128 stands for zero in the data rows.
Some points, each followed by its number:
[102 119  97 103 150 142 118 110  80 111 147  89  94  81 142 118] 0
[105 121 106 117 159 140 122 121 117 111 152  96 144 126 144  93] 1
[136 122 142 130 135 141 134 137 145 116 128 104 102 150  92 142] 2
[ 68 150 123 145 116 102 119 137 136 142 109 148 123 136 122 160] 3
[135 114 144 151 153 134 134 134 120 137 148 116 108 100 113 128] 4
[  8 177  72 142 131 146  87 113 156 130 138 111 168 150 177  87] 5
[172 138 136 132 103  99 132 148 136 141  89 151 110 133 105 170] 6
[118 162  83 129 106  93 111  96 115 155 111 159 179 110 151 127] 7
[164 100 133  84 130 142 137 109 125 129 156 133 140 104 144 110] 8
[ 97 111 118 117 161 164 130 116 121 109 165  83 136 125 141  88] 9
[193 106 175 127 127 111 143 162 119 130 110 142  90 139  90 166] 10
[ 92 147 125 153 121 122 113 128 135 122 143 122 116 148 134  96] 11
[159 102 153 122 138 129 132 132 121 133 142 143 146 116 137 139] 12
[101  97 119 112 135 166 136 125 172 123 112 118 127 177 151 106] 13
[ 94 150  65 116 131 138 119  93 117 127 141 122 199 111 171  86] 14
[ 71 100  88  98 164 178 139 109 148 124 153  78 116 133 140 113] 15
[138 133 145 149 140  96 131 138  93 126 140 130 133  90 103 152] 16
[186  92 153 108 104 152 122 140 166 122 132 139 126 159 152 121] 17
[149 114 164 140 131 126 142 135 115 136 128 142 123 105 113 141] 18
[ 77 146 124 131 104 112 112 138 144 140 107 152 130 139 129 150] 19
[131 122 122 108 147 161 132 133 120 118 158 104 110 108 108 120] 20
[101 120 130 132 148 145 111 106 147 110 181 106 129 126 122  92] 21
[188 124 160 153  96 102 134 166 141 130 111 180 158 162 135 128] 22
[150  54 170  82 142 152 174 122 116  92 161  78  82 104 137  95] 23
[173  93 151 117 128 138 151 138 115 131 127 132 116 128 133 136] 24
[200 127 163 141 144 107 141 141  98 116 152 145 120 106 111 145] 25
[183 127 158 148  93 121 138 143 183 150 120 179 108 171  97 186] 26
[153 134 144 137 132 118 119 138 106 114 130 132 135 112 109 127] 27
[ 51 131  82 110 121 157 118 118 154 129 124  80 128 150 151  94] 28
[193  87 186 120 132 124 156 147 130 115 129 147 118 123 102 139] 29
[148  96 168 127 160 141 144 150 124 114 139 116 109 113 117 133] 30
[112 151 114 134 132  96 101 109  88 125 144 135 165 101 130 129] 31
[ 95 105 109 118 122 166 128 118 177 142 101 115 128 181 143  94] 32
[114 188  79 143 102  84 101 101 105 149  98 156 182 116 164 130] 33
[134 113 147 150 155 149 139 150 115 115 140 115  57 118 113 137] 34
[148 129 117 117 101 101 138 122 124 135 100 154 170 152 160 122] 35
[124 127 121 141 132 130 126 112 110 139 131 128 145  91 126 140] 36
[128 104 139 133 146 170 146 138 166 128 116 130  99 144 112 127] 37
[174 119 156 110 114 112 134 106 113 149 131 175 149  98 113 145] 38
[151 145 171 160 134  96 124 136 122 104 143 151 129 115  96 139] 39
[160 146 151 159 126  95 136 143 117 129 104 132 124 118  92 143] 40
[208 117 184 140 123  74 141 142 106 122 137 180 123 115 122 180] 41
[ 75 167 108 141 126 116 107 122 120 117 152 115 162 128 154  70] 42
Which five points above are nearest to each new point? Their numbers follow each, nearest first.
[120 118  83  92  95 133 111 113 145 125 102 146 172 147 160 119] 35 7 14 32 13
[164 117 163 136  87 134 136 141 194 145 109 148  99 191  96 184] 26 6 2 10 17
[200 116 169 148 106 100 136 154 143 140 116 179 155 172 128 141] 22 26 6 41 29
[143 144 102 122 118 119 114 120 119 129 110 145 155 136 140 140] 35 36 7 27 31
[152 166 141 167  91  91 132 144 136 154  95 174 132 137 137 159] 6 22 40 35 19
[181 121 152 122 105  74 132 124 123 149 109 173 161 135 128 156] 38 22 35 6 41
[128 113 112  84 140 150 129 111 128 124 150 104 179 129 177  88] 1 8 9 14 21
[ 57 171  96 156 136 107 122 152 133 125 123 107  89 144 115 144] 3 11 19 2 28
[135 108 129 105 137 153 136 126 134 123 158 124 134 118 118 125] 20 8 12 4 30
[140 135 103 117 112 117 130 132 121 134 111 127 178 152 174 117] 35 7 12 14 36
[176 121 156 149  91 120 138 142 184 147 119 164 110 174  97 188] 26 6 10 22 2
[150 126 116 102 145 139 141 119 104 114 160 101 107  86 129 122] 20 0 8 4 36
[155 112 144 114 110 157 150 131 170 133 118 115 124 168 151 120] 17 13 37 32 24
[146 100 117  82 133 166 132 109 136 126 160 114 149 108 148 105] 8 20 1 9 12
[167 126 128 114 103  78 115 116 120 148 103 180 182 142 129 142] 35 38 22 7 6
[ 59 170  95 150 127 100 119 141 128 120 111 116 101 127 110 144] 3 19 11 36 31
[159 141 151 164 127  85 129 146 122 126  99 139 125 130  90 149] 40 39 6 27 16
[194 122 175 155 121 105 140 164 133 120 117 150 111 139  98 159] 10 29 40 6 25
[163 127 144 113 126  99 122  92 110 139 148 154 168  97 124 143] 38 12 36 27 31
[ 80 145  81 127 135 147 124 118 136 138 127  83 122 138 140  91] 28 1 11 15 9
[ 73 190 113 172 137  81  99 122 115 129 125 129 121 134 112 153] 3 19 11 31 16
[ 80 153 125 138  96 111 109 138 155 143 105 135 136 178 130 126] 19 3 11 32 35
[123 125 127 118 151 128 129 130  93 118 151 103 147 110 138 107] 1 20 36 9 27
[138 112 119 109 121 153 148 141 128 134 107 115 121 131 142 119] 24 37 20 12 2
[ 81 158 110 148 121 118 113 132 130 135 116 117 110 152 150 107] 11 19 3 42 28
[176 125 147  95 125  99 130 108 104 145 150 160 165 104 117 140] 38 12 8 27 18
[145 116 124 110 144 145 146 137 105 129 142 108 115 119 136 114] 20 24 4 30 8
[117 112 133 152 146 145 132 120 133 136 144 116 118 112 123 112] 4 36 20 21 18
[161 111 167 121 107  88 132 116 106 143 113 172 159 123 143 147] 38 12 35 18 41
[179 175 149 146  82  83 117 158 142 136  94 167 124 146  96 167] 6 40 26 22 39
[ 94 133  88 133 140 144 120 120 127 122 125 102 142 141 156  98] 1 28 11 9 42
[139 116 114 101 142 135 130 123 113 120 137  98 121  90 136 125] 20 0 36 8 1
[150 108 118  85 122 159 138 115 142 134 140 125 156 128 147 103] 8 12 17 1 24
[154 141 137 151 113 107 125 137 144 139  86 151 106 135  96 160] 6 40 18 10 27
[ 27 178  65 132 127 132  82  96 150 130 120 100 172 148 184  89] 5 28 42 14 11
[134 132 124 103 107 124 126 125 139 130 111 127 145 147 135 147] 35 19 12 27 36
[139 114 108  77 134 160 130 102 138 131 152 120 164 120 156 106] 8 1 9 20 12
[150 108 180 140 140 117 142 137 126 127 139 149 125 123  93 155] 18 39 29 12 30
[139 138 114 103 130 154 123 107 134 120 162 114 132  95 126 124] 20 8 36 21 1
[ 67 158 100 136 131 136 122 129 136 126 148 102 106 127 118 100] 11 28 21 42 1
[117  90 122 100 133 168 133 123 121 120 126 110  72 115 127 126] 20 34 37 0 2
[156 126 168 135 118  98 134 147 141 130 109 166 131 145 115 162] 6 40 22 18 39
[ 96 125 113 127 144 174 131 140 140 104 152  84  91 140 133  88] 9 1 21 20 15
[149 118 111  78 129 159 132 114 142 141 139 133 163 119 152 106] 8 12 1 20 35
[171 136 130 135  95  77 110 126 111 142  94 183 182 134 136 139] 35 22 38 7 6
[149  97 158 111 105 130 129 135 128 125 122 152 102 136 133 148] 24 18 12 17 29
[158 155 116 137  88  91 114 139 120 128  88 150 132 132 119 151] 6 40 35 27 19
[165 129 170 143 118 131 144 142 134 142 130 164 114 123  83 152] 18 40 10 39 29
[138 151 100 137 127  98 126 108 117 133 115 157 172  93 151 144] 7 31 36 33 35
[188 130 168 157 132 102 136 136 109 125 149 138 110 102 101 147] 25 39 18 40 16
[192 123 168 147 128 105 147 145 104 120 140 152 115 114 110 141] 25 18 29 39 41
[ 84 134  94 129 145 116 112 100  79 132 152 119 159  71 141 113] 31 36 0 1 14
[ 90 136 106 132 125 136 136 142 139 135 119 113 114 143 131 106] 11 28 19 1 32
[136 159 101 134 125  68 107 110  71 124 135 158 192  87 140 136] 31 7 33 36 16
[ 91 134 112 126 166 130 123 128  76 128 155  96 112  86 120 103] 0 1 20 9 4
[ 90 132 106 133 155 137 118 114 103 118 144 100 144 116 129 105] 1 9 21 36 42
[146 131 123 126 145 120 127 112  93 133 146 122 143  83 149 123] 36 31 27 12 16
[ 96 148 102 138 136  99 101 100  83 127 139 131 164  95 127 129] 31 36 7 16 42
[113  96 146 118 138 183 149 134 165 123 157 117  64 133  87 122] 37 2 34 20 30
[115 122 137 135 115 148 141 134 186 150 123 131  86 160 102 128] 37 2 32 13 11
[113 143 156 151 118  96 123 129 117 111 134 149  98 124  97 138] 39 27 40 16 18
[146 136 149 149 127 119 118 137 111 114 132 140 135 114 111 120] 27 39 18 16 40
[122 144 110 138 147 101 123 108  73 126 146 125 157  72 129 128] 31 36 16 27 0
[143 112 103 103 136 178 132 127 156 117 141 100 133 156 156  81] 13 1 9 32 20
[138 156  98 130 125  81 109 115  75 125 127 146 188  91 132 131] 31 7 33 36 16
[122  77 143  94 141 176 142 156 144 114 137 116  84 144 114 126] 37 30 2 20 34
[139 133 108 105 107 132 118 118 141 131  99 148 185 159 160 135] 35 7 19 12 13
[ 99 159 106 154 124  79 109 119  99 116 119 123 138 100 112 148] 31 16 36 3 27
[ 83 122 140 117 120 136 108 130 122 122 127 128 122 126 145 103] 11 1 19 21 36
